In the data rows, 128 means zero.
In each game, the first row plays the second. By how much does the first row win? 20 means about a draw, 40 a big win and 0 a big loss. Wins can go round in a circle. Each row has two weighted sums of its numbers, A and B, taken from their middle values. A row wins by its A times the other's B, less its B times the other's A.
157|172|134|158|130|101|099|126|171|117|135|162|168|098|134|122|159|129|100|105|160|126
121|081|144|071|115|178|154|128|109|131|090|103|085|177|143|142|098|138|162|181|098|168 >> 20
140|133|102|145|164|131|125|094|125|089|130|129|138|115|080|100|145|087|121|130|113|147
121|137|158|141|098|134|118|159|132|150|161|133|141|130|147|168|129|165|127|129|116|108 >> 8
156|130|175|068|120|146|096|142|171|137|049|143|117|125|160|140|164|148|102|150|144|186
150|158|121|159|128|112|108|130|157|131|149|166|159|106|131|131|163|133|101|106|143|124 >> 27
096|100|122|118|129|139|166|122|106|129|128|102|111|142|123|129|116|118|154|136|107|120
126|139|104|137|143|134|125|094|129|100|128|132|135|129|102|098|134|094|125|142|120|142 >> 22
106|089|147|056|121|181|162|151|104|130|092|084|084|167|143|140|093|140|150|187|087|172
139|112|128|078|145|154|138|119|138|093|070|119|108|139|128|118|132|111|126|162|132|193 >> 14
108|103|158|087|119|178|150|129|113|132|119|097|082|161|144|137|095|142|159|171|086|154
163|149|133|129|124|125|090|133|166|111|119|144|135|125|136|138|153|143|111|124|145|161 >> 18
133|117|082|127|140|116|122|104|114|091|109|141|129|121|095|088|128|092|125|110|148|129
111|105|134|125|129|156|147|113|101|130|140|105|120|164|115|129|098|133|162|151|095|133 >> 10
102|105|125|124|134|148|151|124|103|131|150|106|109|156|118|123|116|129|148|155|095|134
174|137|125|123|130|128|097|149|153|130|105|130|148|125|138|131|165|132|108|116|148|163 >> 19
091|094|129|131|121|151|167|134|099|132|144|090|112|159|131|143|104|122|170|142|095|132
099|110|127|118|120|147|151|126|095|120|140|098|107|160|111|124|108|125|159|147|100|123 >> 25
092|099|114|113|124|124|149|132|099|134|117|105|105|134|130|124|124|124|155|140|129|109
124|133|153|127|098|137|124|150|134|156|148|114|131|136|148|145|120|170|122|140|121|128 >> 17
128|134|156|139|098|138|124|158|136|155|166|139|134|122|155|178|129|172|114|130|113|108
133|132|155|150|100|136|137|133|130|150|160|139|137|122|149|167|129|156|131|129|131|112 >> 26
101|100|102|104|131|120|160|142|091|135|115|107|087|140|136|109|108|119|160|137|132|109
126|135|092|141|152|131|123|087|134|077|122|122|144|136|097|078|135|086|123|127|122|147 >> 19
126|128|097|138|150|143|128|092|126|096|118|118|133|137|094|105|113|098|143|127|124|158
087|096|127|118|132|164|170|119|109|133|140|094|103|163|117|125|096|128|161|151|088|134 >> 13
167|141|154|104|114|143|106|139|161|137|096|146|131|107|152|150|150|149|116|134|147|168
126|129|154|123|094|101|133|162|131|149|138|129|118|115|164|150|121|146|134|104|158|087 >> 19
086|095|111|114|126|120|165|135|085|129|127|099|094|124|138|118|095|118|161|133|113|111
166|153|109|145|137|088|095|128|149|135|105|176|148|083|135|119|152|127|106|087|182|118 >> 24
125|135|158|131|102|132|117|152|121|152|164|138|134|126|143|163|120|162|138|131|121|121
162|158|127|145|123|092|099|120|165|137|122|162|165|089|133|134|167|114|092|097|163|120 >> 20
108|096|131|113|120|157|169|143|107|144|133|089|095|161|127|142|109|123|160|153|091|158
127|137|168|142|091|131|114|144|130|163|157|121|136|144|160|168|121|163|122|138|132|113 >> 15
136|088|147|033|147|174|122|131|144|105|016|119|104|146|138|126|150|129|135|194|115|218
099|106|122|131|128|152|160|106|109|115|154|108|113|153|119|132|102|130|161|155|090|126 >> 14
132|114|169|105|086|144|119|173|139|161|131|118|112|155|176|167|124|178|136|150|117|138
130|122|141|121|100|097|130|167|110|161|126|127|111|117|160|152|128|147|122|113|145|090 >> 18
128|132|090|143|162|129|126|095|125|083|130|135|135|129|093|095|119|107|127|126|126|150
110|101|107|115|121|129|149|138|114|134|120|104|100|141|126|130|102|116|148|136|112|107 >> 12
135|127|162|121|086|140|118|164|142|151|145|121|117|141|149|180|134|163|131|140|125|124
112|111|137|118|135|153|143|115|107|117|143|113|109|164|126|135|097|131|141|158|096|126 >> 19
131|136|151|132|096|105|129|156|145|165|147|125|135|120|169|159|133|144|131|119|134|091
102|078|169|030|130|186|148|144|124|124|050|092|062|181|161|137|116|142|152|207|085|194 >> 9
101|112|128|121|131|159|156|124|101|126|148|111|120|165|120|136|102|128|157|145|088|128
144|139|149|142|104|136|128|166|131|149|158|133|141|128|159|162|128|159|129|123|127|114 >> 12
127|134|096|125|156|108|143|090|129|100|103|127|122|111|116|086|128|092|143|108|146|119
094|106|131|124|128|164|148|119|105|122|142|107|108|155|124|128|095|133|145|144|107|123 >> 10
143|126|165|102|093|146|131|162|122|150|126|113|116|150|169|173|118|169|135|146|122|147
108|075|160|070|108|179|147|150|114|131|092|086|079|175|144|143|108|141|168|183|094|164 >> 19
125|125|149|119|097|103|120|172|120|165|121|135|115|102|176|147|130|146|114|105|162|088
126|113|115|089|146|150|118|100|134|102|074|123|104|142|116|117|114|106|130|161|119|186 >> 15
130|136|141|141|106|131|118|150|139|165|168|131|133|124|156|157|139|141|117|117|121|113
137|095|139|047|150|163|116|124|156|100|045|114|099|156|131|116|136|130|125|179|115|208 >> 3
094|107|111|116|117|132|150|137|098|139|130|113|110|150|144|122|098|134|161|129|106|104
128|132|098|142|162|140|117|085|118|083|132|135|143|128|096|107|135|094|130|130|119|141 >> 29
099|112|125|121|129|141|156|135|111|134|125|099|110|143|123|140|107|126|158|135|116|114
132|122|141|119|096|098|129|163|113|166|121|139|103|105|169|154|123|140|126|119|159|089 >> 19
105|105|126|127|131|158|157|125|100|124|145|107|106|155|119|119|112|125|161|155|088|127
138|143|102|152|161|124|124|098|126|091|127|134|148|120|087|097|134|101|123|121|125|146 >> 24
140|131|152|150|098|141|110|132|128|153|171|144|152|137|154|166|140|159|117|125|117|098
093|103|140|076|130|173|150|131|101|143|112|097|093|172|131|144|089|131|142|174|092|157 >> 22
106|075|136|081|119|172|156|137|100|126|109|088|081|181|145|146|087|145|162|182|085|156
119|104|127|127|126|153|150|117|099|127|143|097|108|157|125|128|092|136|144|152|095|126 >> 20
137|125|149|122|090|104|117|168|122|174|134|137|120|111|166|155|131|149|125|118|149|087
142|123|174|089|100|155|129|177|133|164|110|123|118|150|177|175|124|185|138|160|118|151 >> 27
133|127|092|141|169|117|126|105|131|095|107|125|147|114|100|098|141|097|131|119|141|131
133|132|107|134|150|109|123|100|125|092|108|140|134|121|101|101|139|087|129|109|138|130 >> 20
157|158|113|150|125|082|091|128|154|112|123|173|166|082|122|114|169|114|094|092|175|107
131|126|107|129|158|137|116|106|122|099|116|124|132|135|098|099|131|097|121|127|128|170 >> 16
132|138|089|143|168|131|132|084|132|093|120|129|146|125|087|108|131|102|127|119|118|145
162|127|151|071|121|144|100|143|170|129|051|149|124|132|163|140|162|153|100|160|150|190 >> 23
132|132|159|150|113|136|115|167|139|152|163|136|148|129|148|149|136|155|118|116|132|105
160|162|140|155|124|122|095|112|171|123|152|165|163|105|119|126|159|128|092|114|148|130 >> 11
104|102|128|117|137|161|165|118|100|130|144|098|114|154|117|135|101|138|147|161|100|132
129|144|158|147|110|134|126|151|128|159|161|124|130|128|143|162|129|163|108|115|113|116 >> 5
128|125|092|135|160|136|114|102|135|096|125|136|139|131|083|100|120|098|125|129|115|144
137|142|101|141|151|133|116|105|132|104|128|125|137|129|103|107|130|112|138|125|125|155 >> 20
121|124|090|127|151|100|130|116|133|094|096|140|125|098|105|085|122|082|133|107|148|115
130|141|154|133|112|141|130|154|131|162|155|129|139|138|151|165|118|153|135|131|119|123 >> 28
141|122|152|129|102|131|125|161|133|150|149|109|125|133|150|173|123|169|119|138|123|125
163|170|119|158|133|111|098|125|156|132|146|158|167|095|107|129|148|128|093|110|147|130 >> 20
119|130|088|134|165|109|120|094|115|087|115|117|137|120|087|092|130|095|126|119|118|134
160|172|131|155|133|104|091|120|165|114|147|160|181|098|130|132|155|125|099|102|149|122 >> 27
168|168|123|163|134|104|102|114|156|119|140|156|170|098|137|125|164|125|093|109|144|122
134|136|109|145|157|126|135|111|129|093|124|137|147|117|082|088|137|098|131|127|121|143 >> 19
122|132|110|136|158|132|133|094|117|096|125|133|129|133|094|108|136|101|128|131|116|145
129|109|120|078|149|154|122|112|136|112|065|119|104|149|123|109|123|112|134|165|117|196 >> 23
099|104|129|124|124|151|141|127|103|123|144|108|112|145|117|139|095|136|157|140|098|124
092|101|128|120|123|164|157|124|102|132|146|095|101|162|116|129|093|124|159|145|099|130 >> 17
085|088|126|105|121|132|162|140|083|125|111|090|093|147|136|129|104|110|168|133|121|104
130|131|093|130|169|106|125|099|127|093|106|133|131|104|095|083|139|087|128|112|145|130 >> 22
172|134|148|107|124|126|095|142|163|124|097|152|133|123|140|148|152|136|099|134|139|175
094|102|113|101|126|126|156|131|094|134|110|099|091|139|137|118|092|116|152|140|118|106 >> 18
098|083|130|101|127|159|159|138|094|135|128|085|088|170|126|138|078|122|157|158|095|148
149|161|120|163|140|107|113|125|161|126|142|170|174|112|119|118|151|126|100|096|157|129 >> 19
107|125|122|130|133|138|150|129|105|114|141|103|115|158|122|146|117|130|154|139|096|132
168|159|151|130|130|123|089|130|172|135|130|144|145|104|129|134|142|136|093|126|145|147 >> 12
137|147|162|141|094|136|130|158|132|161|163|128|129|138|157|167|115|160|115|125|124|105
138|104|124|088|150|154|134|116|132|092|076|107|109|143|106|120|120|115|137|157|127|185 >> 16
159|170|120|157|131|107|097|122|155|119|145|155|166|107|130|124|156|123|099|099|155|135
105|106|141|125|126|157|164|130|102|138|140|105|112|162|123|140|102|135|155|150|080|132 >> 24
131|138|099|140|164|141|107|077|132|096|121|133|143|129|086|093|125|097|114|129|127|150
152|178|130|161|131|112|098|121|160|124|144|160|157|102|128|134|164|129|111|105|143|130 >> 14
130|133|100|139|152|132|124|095|128|104|128|126|125|134|087|103|133|095|126|127|118|143
122|123|096|134|158|128|131|087|137|095|122|126|134|138|088|095|133|099|140|130|123|147 >> 25
173|177|132|156|120|098|098|125|172|127|145|171|161|104|117|129|168|128|092|095|153|133
126|138|159|136|100|131|119|159|135|161|166|120|131|144|152|163|118|164|136|132|121|115 >> 22
142|137|098|146|157|131|120|099|129|084|130|147|136|127|090|092|126|090|118|134|122|137
108|101|121|117|126|138|161|143|091|131|129|106|105|137|118|120|113|120|160|131|115|113 >> 18
130|129|155|141|097|129|124|155|118|141|159|131|121|141|153|158|117|154|114|132|116|118
135|135|149|149|097|125|120|150|128|154|159|137|133|106|154|163|132|157|123|117|130|093 >> 22
125|127|101|129|163|108|127|102|114|090|105|132|123|119|099|086|127|102|126|106|145|126
098|104|116|120|132|134|154|125|091|125|110|106|101|142|137|124|098|120|155|145|110|107 >> 15
133|140|099|139|159|135|124|095|139|098|123|128|137|138|097|102|125|096|123|140|128|153
156|164|128|153|123|083|102|126|144|124|132|168|167|090|133|121|162|128|094|094|160|112 >> 21
167|169|116|170|134|106|100|129|166|114|141|166|167|094|126|121|159|127|090|091|148|139
137|108|138|039|150|177|134|123|144|109|025|110|087|164|124|123|129|110|126|185|112|207 >> 15
110|111|131|129|124|147|150|131|097|133|150|108|115|149|123|146|104|131|154|147|096|127
125|124|152|125|092|097|133|142|125|155|123|124|126|109|166|135|128|140|126|117|148|086 >> 18
160|164|122|158|138|085|089|138|152|135|131|171|161|080|136|119|165|123|099|092|169|112
163|161|114|164|125|099|097|122|160|130|145|172|166|090|127|127|175|131|093|101|160|128 >> 16
122|134|095|130|155|108|140|113|116|110|099|141|122|115|110|089|133|088|135|111|150|124
134|116|126|081|154|157|130|113|141|101|059|119|105|136|114|121|126|106|128|160|125|198 >> 19
159|169|120|150|118|088|092|137|141|142|126|166|157|087|131|127|170|128|096|082|169|109
101|102|127|124|126|144|160|130|097|126|142|113|102|142|131|121|112|122|148|135|106|121 >> 22
103|120|124|123|120|161|148|125|102|128|146|097|115|159|132|135|102|138|163|157|099|130
132|123|141|132|098|098|130|150|134|155|127|131|111|113|161|135|129|145|131|111|160|086 >> 17
147|126|171|106|104|142|127|172|135|154|128|126|118|138|152|160|123|173|131|153|123|137
137|132|109|112|148|145|120|100|133|099|103|118|113|137|092|105|114|111|123|148|119|170 >> 16
107|101|124|131|124|165|142|121|091|124|145|102|115|142|123|135|105|131|156|149|114|112
133|107|119|104|157|150|127|114|133|103|090|101|114|152|110|114|124|119|138|156|114|177 >> 24
138|120|198|084|084|154|126|174|145|155|099|128|123|146|164|179|133|168|124|160|120|153
132|139|088|126|161|099|112|101|120|098|090|146|119|105|104|086|135|088|124|115|156|126 >> 12
128|118|095|137|156|110|113|103|128|097|101|137|136|107|102|088|126|093|123|119|145|127
130|129|160|141|100|131|134|158|128|165|158|128|132|129|143|161|121|149|129|129|115|122 >> 18
132|130|099|136|153|111|119|102|133|099|108|130|139|098|102|097|136|108|114|110|144|131
164|166|127|166|147|104|096|130|157|120|146|170|171|094|118|122|160|130|103|091|149|130 >> 24
146|127|166|138|093|142|116|156|143|159|163|126|132|136|158|159|117|164|120|126|123|111
130|133|156|125|092|106|120|156|133|153|134|121|125|106|156|159|140|151|118|119|144|091 >> 18
102|109|128|126|134|155|156|114|098|128|152|106|108|164|126|138|093|131|171|152|105|128
135|115|189|058|085|153|122|168|144|167|095|138|093|140|169|167|132|166|130|186|123|161 >> 24
121|140|086|144|152|136|131|082|138|076|127|135|145|125|082|091|132|101|124|120|118|141
097|094|126|101|115|119|171|129|079|148|107|103|080|150|143|125|104|123|154|129|132|110 >> 29
101|106|125|120|126|161|164|123|105|129|143|113|115|165|126|124|100|132|155|149|089|130
138|133|116|111|148|143|118|093|133|099|100|117|119|130|101|113|125|101|132|135|117|168 >> 23
095|113|117|117|116|124|168|129|098|132|119|108|106|140|139|117|111|123|157|140|110|105
107|110|127|108|129|161|151|128|115|132|147|101|109|173|110|133|095|116|157|154|084|132 >> 17
104|096|136|082|126|171|163|110|106|118|109|093|092|174|132|142|082|139|156|182|093|150
150|135|174|065|122|149|088|152|180|125|040|153|121|119|161|159|171|152|103|165|145|199 >> 22
140|124|104|146|163|138|127|090|129|093|129|129|128|131|083|107|116|097|128|125|121|154
155|171|133|158|125|115|097|122|175|121|142|167|172|107|124|137|156|127|097|095|151|125 >> 15
136|135|147|143|109|107|138|160|123|164|152|133|144|112|150|142|136|158|124|110|136|100
135|134|098|139|164|124|125|089|140|109|128|127|135|135|095|097|126|090|120|118|121|148 >> 18
136|131|108|138|164|140|115|089|134|088|120|130|136|130|088|101|115|102|125|138|112|152
095|117|115|123|128|159|164|133|101|127|148|116|117|157|129|141|109|126|152|141|094|128 >> 13
105|085|108|101|109|132|163|127|087|132|108|104|083|138|136|109|097|109|149|135|134|108
100|111|122|127|126|136|157|133|096|133|130|110|109|144|126|130|109|136|148|136|113|117 >> 5
158|162|126|153|125|092|103|137|162|127|134|168|160|101|132|116|175|125|091|091|173|113
122|132|145|132|082|105|134|162|127|173|126|144|137|095|169|141|136|151|133|110|146|086 >> 30
126|126|098|146|160|123|130|075|124|101|121|138|145|123|090|098|140|109|134|122|127|134
125|106|183|082|093|148|119|170|143|160|106|126|102|143|162|186|130|168|134|164|124|152 >> 15
102|072|148|073|124|177|148|137|094|124|102|080|082|177|137|139|091|140|163|190|095|168
167|171|113|155|133|087|104|124|152|124|129|167|165|089|130|117|165|116|107|089|153|116 >> 25
097|094|120|112|129|123|150|132|094|135|131|113|108|145|144|129|096|118|165|135|120|106
122|128|151|126|096|106|127|163|130|155|137|137|120|110|162|150|128|150|128|121|146|091 >> 23
135|139|164|142|090|129|124|152|137|162|166|116|133|133|150|168|125|166|124|125|123|116
095|107|116|123|139|139|171|136|104|121|129|108|115|134|131|113|112|128|159|139|101|121 >> 20
166|164|121|165|132|108|084|134|162|135|138|161|165|101|120|126|165|134|094|106|157|121
152|160|120|152|146|092|104|114|164|119|130|164|165|087|127|127|167|115|103|081|164|112 >> 16
118|140|089|130|148|103|139|102|123|101|097|130|123|120|105|090|130|095|121|109|145|128
165|151|149|123|121|126|098|129|172|131|110|142|140|114|143|141|158|135|077|133|152|152 >> 26
132|144|159|146|106|126|121|156|135|146|165|135|145|122|147|163|138|141|115|113|125|108
105|107|129|118|139|161|145|120|103|136|150|089|099|158|123|127|094|131|158|157|095|124 >> 16
147|144|108|135|121|077|102|130|147|131|107|162|139|067|135|123|159|120|100|087|191|097
170|157|131|157|130|111|099|130|164|131|148|160|161|108|117|128|155|122|098|104|145|134 >> 30
093|107|137|117|114|125|177|146|095|128|131|100|120|143|133|121|101|139|158|133|109|115
131|128|152|146|112|126|134|151|132|165|165|138|135|128|145|166|136|156|135|115|131|106 >> 19
126|135|152|126|104|102|137|159|125|157|136|130|128|114|172|142|134|151|134|120|152|095
097|096|128|112|127|162|161|117|107|118|147|102|105|161|124|140|103|134|146|153|099|132 >> 3
123|136|104|137|160|130|119|094|128|109|127|130|142|129|096|109|125|095|121|127|115|143
119|108|118|117|133|131|141|135|099|134|127|106|107|144|120|118|105|108|145|141|105|115 >> 17
143|138|151|144|106|138|119|139|124|162|165|134|127|135|145|156|136|163|114|131|128|105
156|153|133|163|132|100|090|122|160|134|144|153|160|100|126|121|163|130|091|102|154|128 >> 19
118|126|095|143|167|112|120|099|119|096|102|134|131|114|100|094|125|084|129|107|139|129
163|153|128|161|130|115|089|107|155|127|151|167|172|103|108|123|168|128|085|095|155|123 >> 22
120|112|119|071|153|158|131|097|140|095|059|141|095|144|100|100|122|109|132|174|118|184
109|101|130|120|129|156|156|117|106|124|143|113|115|165|121|135|111|126|153|154|093|137 >> 16
159|169|127|161|126|096|095|123|154|129|143|161|169|089|118|122|157|123|091|097|148|134
133|128|151|135|099|130|119|166|134|148|159|119|134|138|151|167|119|157|133|130|121|116 >> 18
131|129|089|126|171|098|123|101|131|106|099|128|142|104|109|088|133|086|131|115|155|130
097|108|122|135|133|164|141|101|102|122|150|123|117|168|117|134|105|131|152|161|087|117 >> 9
092|097|129|128|128|170|158|122|095|133|145|098|113|162|129|125|097|123|153|148|090|131
128|138|105|140|147|131|112|098|132|106|125|129|137|133|095|111|129|096|126|119|129|149 >> 26
132|112|120|088|145|153|126|110|137|104|078|119|107|152|117|107|114|112|135|162|116|189
123|130|139|129|091|107|144|156|118|156|122|126|114|115|160|136|132|148|133|115|144|085 >> 23
163|159|123|166|125|112|097|128|158|134|145|149|166|094|112|140|159|134|098|108|153|125
129|134|092|136|152|102|136|110|128|112|108|147|137|118|098|093|147|101|124|108|142|130 >> 23
116|133|101|139|162|127|127|091|143|107|126|131|140|138|096|090|124|098|118|122|117|144
125|128|100|134|154|130|111|098|129|098|132|118|139|128|084|093|127|104|122|127|123|153 >> 20
127|127|159|136|115|136|119|150|125|168|158|120|141|128|156|168|118|148|121|131|120|119
116|105|112|126|138|153|148|122|100|123|142|107|107|147|126|123|105|116|151|142|093|124 >> 21
104|090|141|085|129|172|160|145|091|127|115|082|079|174|139|135|102|135|155|169|090|164
131|135|090|137|152|135|126|090|122|090|127|129|140|121|082|088|126|095|117|129|117|156 >> 17
130|134|149|131|103|106|119|172|127|163|142|140|123|116|155|149|136|157|129|117|142|095
106|110|126|127|126|152|161|117|100|132|145|098|109|154|110|132|104|135|151|158|099|130 >> 27
119|120|100|133|166|134|125|092|120|102|116|127|129|132|100|091|131|097|126|122|114|151
158|164|117|148|126|073|098|133|151|133|117|160|155|075|132|119|166|127|092|099|180|105 >> 23
096|111|118|115|134|138|161|136|087|126|128|097|112|151|135|114|094|113|166|150|105|115
087|097|117|119|131|145|163|123|098|132|130|093|106|153|119|120|109|132|164|148|100|114 >> 25
156|164|137|165|132|108|093|121|166|122|137|164|167|100|107|116|159|126|083|105|144|126
164|165|119|165|125|111|098|123|150|126|150|150|162|097|120|138|157|134|090|105|157|130 >> 26
159|161|120|158|137|103|093|124|163|113|138|163|165|101|117|135|173|127|093|090|153|131
160|153|117|171|130|113|083|126|159|115|143|150|173|096|120|135|158|131|100|096|151|127 >> 19
097|100|124|127|125|158|136|121|089|120|145|119|103|165|123|129|097|131|165|153|084|110
125|134|095|144|163|134|116|090|139|103|123|137|131|119|089|097|129|096|110|123|127|142 >> 31
126|139|147|134|108|135|125|157|128|147|164|136|138|126|153|156|136|152|121|131|121|110
103|107|134|125|117|151|153|117|100|144|144|100|106|165|122|137|089|133|170|152|096|132 >> 24
141|135|109|148|154|130|128|086|138|107|126|129|140|135|100|099|138|100|110|123|130|154
126|135|092|135|159|116|126|105|132|108|101|144|136|103|099|093|132|097|123|103|135|130 >> 17
096|099|130|116|131|163|157|121|100|132|141|090|108|163|117|131|088|126|168|147|089|134
107|101|137|112|126|158|149|131|105|128|147|100|098|160|138|143|104|134|158|147|091|127 >> 18
159|161|123|133|123|072|108|144|150|132|100|163|159|080|133|110|159|112|092|094|179|102
118|132|102|139|159|101|143|096|140|097|122|130|150|114|095|102|142|100|121|108|135|134 >> 4
132|117|149|122|092|096|137|166|125|152|126|120|129|107|160|146|134|150|128|116|157|084
133|123|102|137|151|130|127|109|125|094|129|125|130|137|100|111|139|104|134|126|128|147 >> 10
122|101|184|077|099|152|121|187|149|157|098|114|120|149|177|171|131|177|135|156|120|160
132|141|103|128|157|137|130|099|130|100|116|107|138|133|102|097|127|102|138|134|117|160 >> 17
132|137|149|146|099|128|124|158|124|160|159|120|130|117|144|154|126|170|120|116|128|108
157|172|131|166|130|106|103|125|161|128|142|174|177|089|120|120|157|131|093|097|146|127 >> 17
097|095|128|119|128|157|151|114|102|128|154|109|106|162|122|133|091|136|146|149|092|117
088|102|133|115|129|157|149|117|102|126|147|103|113|158|122|138|090|140|164|154|106|136 >> 20
174|169|129|153|127|108|092|120|164|133|137|154|165|094|121|131|166|128|095|101|161|137
120|141|151|142|097|136|131|171|141|165|160|123|134|125|154|163|137|162|125|129|114|103 >> 23
162|169|116|155|130|099|072|127|162|118|133|148|171|101|132|125|160|122|086|095|154|117
115|143|140|134|113|100|121|156|122|155|131|137|128|107|153|151|143|144|128|118|150|097 >> 24
135|130|148|139|097|103|124|162|127|162|142|130|144|106|154|140|137|149|136|117|136|098
134|131|089|132|150|105|133|102|121|091|091|139|126|112|110|098|129|093|121|109|154|130 >> 16
130|138|093|141|161|142|123|097|121|093|125|133|149|129|089|111|122|100|133|133|115|148
169|152|154|119|122|122|088|133|180|136|111|148|134|116|145|134|159|155|095|121|149|159 >> 20
164|165|128|165|126|113|095|121|167|133|144|159|167|096|124|123|168|144|097|087|154|128
133|143|100|139|157|131|121|086|142|086|122|125|134|130|088|092|129|094|128|132|120|146 >> 21
130|125|151|128|096|098|130|159|120|157|134|136|115|103|167|151|130|152|123|112|153|086
175|138|139|123|124|121|090|142|166|127|102|137|145|113|139|133|153|142|105|130|145|165 >> 26
132|130|147|124|098|104|132|159|124|156|131|133|129|104|177|150|128|154|119|111|144|089
138|126|100|126|155|147|114|098|146|101|104|117|119|146|088|102|120|101|121|128|127|170 >> 20
133|128|089|146|164|135|123|105|138|100|127|133|142|132|089|092|135|107|115|109|127|146
093|099|119|100|120|118|171|134|094|129|109|103|087|129|139|109|113|115|160|135|130|100 >> 26
150|115|120|090|152|153|116|120|138|093|071|114|115|145|103|099|132|105|129|154|121|191
160|153|160|098|114|130|097|142|170|125|098|142|134|128|143|145|143|141|102|144|148|165 >> 22
124|119|134|075|153|150|120|106|142|101|065|120|099|152|117|104|117|122|117|169|116|191
125|131|093|134|170|109|131|098|115|107|106|141|148|115|099|081|133|091|125|114|125|126 >> 21
165|162|125|157|135|117|096|120|166|132|143|163|167|111|125|138|150|136|100|104|152|135
160|148|110|137|118|073|104|136|151|139|113|154|127|084|135|116|152|121|101|086|191|100 >> 18
105|095|148|064|116|183|160|122|114|138|097|098|064|169|131|131|096|130|144|193|101|160
099|102|125|114|119|159|152|123|097|124|136|100|103|152|114|131|094|122|167|151|089|138 >> 14
160|162|115|162|131|113|101|122|141|123|141|152|158|101|117|119|151|128|098|093|152|126
174|159|144|131|126|132|084|126|164|130|108|151|139|116|139|142|160|145|103|122|146|152 >> 16
091|120|118|113|120|123|158|136|103|122|133|110|101|141|122|121|103|126|153|136|107|119
106|107|144|112|118|166|152|111|104|142|150|102|098|164|123|136|101|143|151|162|090|133 >> 21
140|134|139|117|099|091|129|163|125|160|132|129|115|099|172|155|122|157|133|103|154|090
098|101|155|090|138|168|169|123|105|133|129|099|085|159|129|139|085|126|163|184|092|141 >> 20
163|149|139|124|125|124|097|122|174|128|115|157|144|123|139|138|151|138|111|130|154|160
136|136|091|136|154|106|128|116|128|094|109|128|139|112|097|087|136|098|127|111|132|131 >> 18
162|156|115|147|130|080|094|127|161|119|116|161|156|091|138|107|162|125|098|084|179|115
151|166|118|153|141|078|108|130|157|124|130|159|163|093|122|124|160|111|097|094|157|109 >> 27
132|124|158|125|098|143|124|152|142|160|162|133|131|140|152|165|124|157|112|135|114|123
144|116|106|109|157|145|115|101|139|102|093|121|114|143|100|111|121|109|128|150|129|176 >> 19
135|122|078|124|155|094|113|100|124|106|081|136|109|108|112|075|134|073|122|105|167|115
133|125|150|150|102|112|120|152|136|152|166|128|130|128|158|154|131|152|124|125|125|105 >> 30
099|100|138|105|123|168|148|135|097|132|121|087|085|162|125|134|089|149|156|166|085|151
155|162|133|154|135|113|088|125|154|126|145|152|169|100|116|141|164|120|103|108|147|123 >> 18
